500 stands for zero in the data rows.
Some points, one per row:
array([549, 511, 440, 574, 704, 492, 392, 475])
array([503, 423, 628, 487, 661, 560, 343, 445])
array([488, 550, 549, 460, 490, 570, 365, 575])
array([459, 565, 454, 491, 443, 471, 611, 529])
array([413, 798, 335, 496, 499, 676, 107, 518])
array([520, 366, 559, 455, 554, 472, 563, 479])
array([465, 569, 390, 441, 417, 587, 252, 505])
array([527, 626, 470, 466, 556, 585, 299, 549])
array([422, 411, 504, 438, 376, 474, 669, 511])
array([641, 514, 599, 516, 683, 436, 495, 501])
array([578, 490, 562, 495, 576, 506, 520, 476])
array([653, 715, 534, 488, 674, 474, 391, 526])
array([539, 503, 461, 423, 628, 440, 462, 504])
array([535, 420, 580, 510, 558, 447, 596, 500])
array([295, 388, 502, 550, 221, 622, 481, 472])
array([612, 449, 555, 560, 592, 476, 544, 371])
array([419, 317, 568, 558, 255, 568, 613, 481])
array([653, 442, 630, 532, 731, 431, 519, 494])
array([346, 362, 458, 555, 197, 553, 585, 508])
array([588, 518, 478, 561, 543, 363, 628, 529])
array([607, 400, 583, 552, 625, 412, 695, 496])
array([621, 430, 654, 445, 718, 459, 650, 470])
array([615, 438, 618, 398, 612, 402, 635, 521])
array([301, 515, 274, 542, 275, 560, 538, 536])
array([416, 591, 443, 438, 435, 654, 184, 500])
10 more points follow, each with its number after it:
array([641, 528, 539, 422, 637, 453, 620, 510]) 0
array([614, 606, 545, 504, 570, 497, 544, 467]) 1
array([477, 636, 385, 519, 560, 538, 258, 518]) 2
array([467, 357, 555, 479, 477, 481, 502, 452]) 3
array([641, 406, 602, 501, 729, 422, 648, 455]) 4
array([670, 486, 650, 343, 859, 497, 433, 442]) 5
array([610, 615, 441, 493, 608, 511, 343, 464]) 6
array([495, 564, 533, 495, 639, 479, 466, 482]) 7
array([325, 585, 403, 507, 206, 569, 481, 592]) 8
array([459, 522, 455, 444, 430, 518, 525, 511]) 9
Which of these numbered points is nearest to each point below, ignoring the 2 directions in which the first points spread most? Its number follows each.
array([492, 497, 563, 574, 459, 428, 647, 562]) > 8
array([455, 524, 306, 472, 234, 482, 568, 567]) > 0
array([401, 532, 442, 512, 265, 608, 580, 473]) > 1
array([425, 666, 362, 435, 271, 659, 248, 568]) > 0
array([464, 419, 506, 509, 353, 424, 681, 551]) > 8
array([623, 392, 591, 451, 569, 347, 705, 497]) > 9
array([514, 444, 450, 576, 573, 395, 641, 507]) > 2
array([631, 608, 524, 416, 521, 464, 518, 521]) > 0
array([457, 540, 600, 485, 590, 457, 502, 509]) > 7
array([418, 437, 518, 474, 419, 604, 369, 487]) > 3
array([443, 569, 467, 481, 550, 505, 448, 443]) > 7
array([467, 593, 414, 568, 375, 477, 595, 557]) > 8
array([449, 422, 526, 471, 431, 543, 426, 503]) > 3
array([491, 309, 701, 518, 543, 431, 761, 582]) > 7
Here are 10 other points, each followed by its number:
array([477, 359, 546, 511, 437, 415, 729, 429]) 0
array([509, 451, 525, 561, 508, 396, 682, 487]) 1
array([651, 508, 605, 497, 719, 499, 461, 547]) 2
array([538, 602, 463, 504, 501, 534, 479, 563]) 3
array([555, 513, 614, 459, 541, 507, 529, 542]) 4
array([436, 632, 510, 508, 587, 580, 321, 522]) 5
array([366, 327, 453, 509, 257, 349, 778, 481]) 6
array([475, 606, 458, 541, 394, 554, 471, 573]) 7
array([474, 538, 511, 519, 449, 502, 382, 538]) 8
array([441, 477, 436, 441, 313, 543, 555, 487]) 9
Which of these numbered points is nearest to each point below, ignoring the 2 directions in which the first points spread most? Its number follows each.
array([539, 489, 557, 465, 454, 475, 608, 466]) > 9
array([621, 635, 529, 572, 571, 449, 499, 534]) > 7
array([585, 520, 508, 454, 565, 461, 474, 534]) > 9
array([615, 464, 621, 608, 703, 440, 539, 471]) > 5
array([676, 439, 525, 500, 640, 330, 669, 494]) > 6
array([353, 418, 476, 450, 385, 440, 559, 500]) > 6
array([427, 595, 385, 481, 394, 516, 335, 508]) > 6
array([640, 456, 577, 550, 675, 465, 568, 504]) > 2
array([448, 539, 435, 433, 403, 485, 378, 532]) > 6
array([333, 446, 455, 575, 314, 620, 447, 509]) > 5
array([485, 482, 391, 632, 469, 447, 574, 504]) > 1
array([503, 596, 498, 444, 621, 628, 299, 464]) > 5
array([718, 635, 537, 533, 685, 447, 413, 503]) > 7
array([400, 634, 385, 500, 327, 610, 165, 562]) > 8
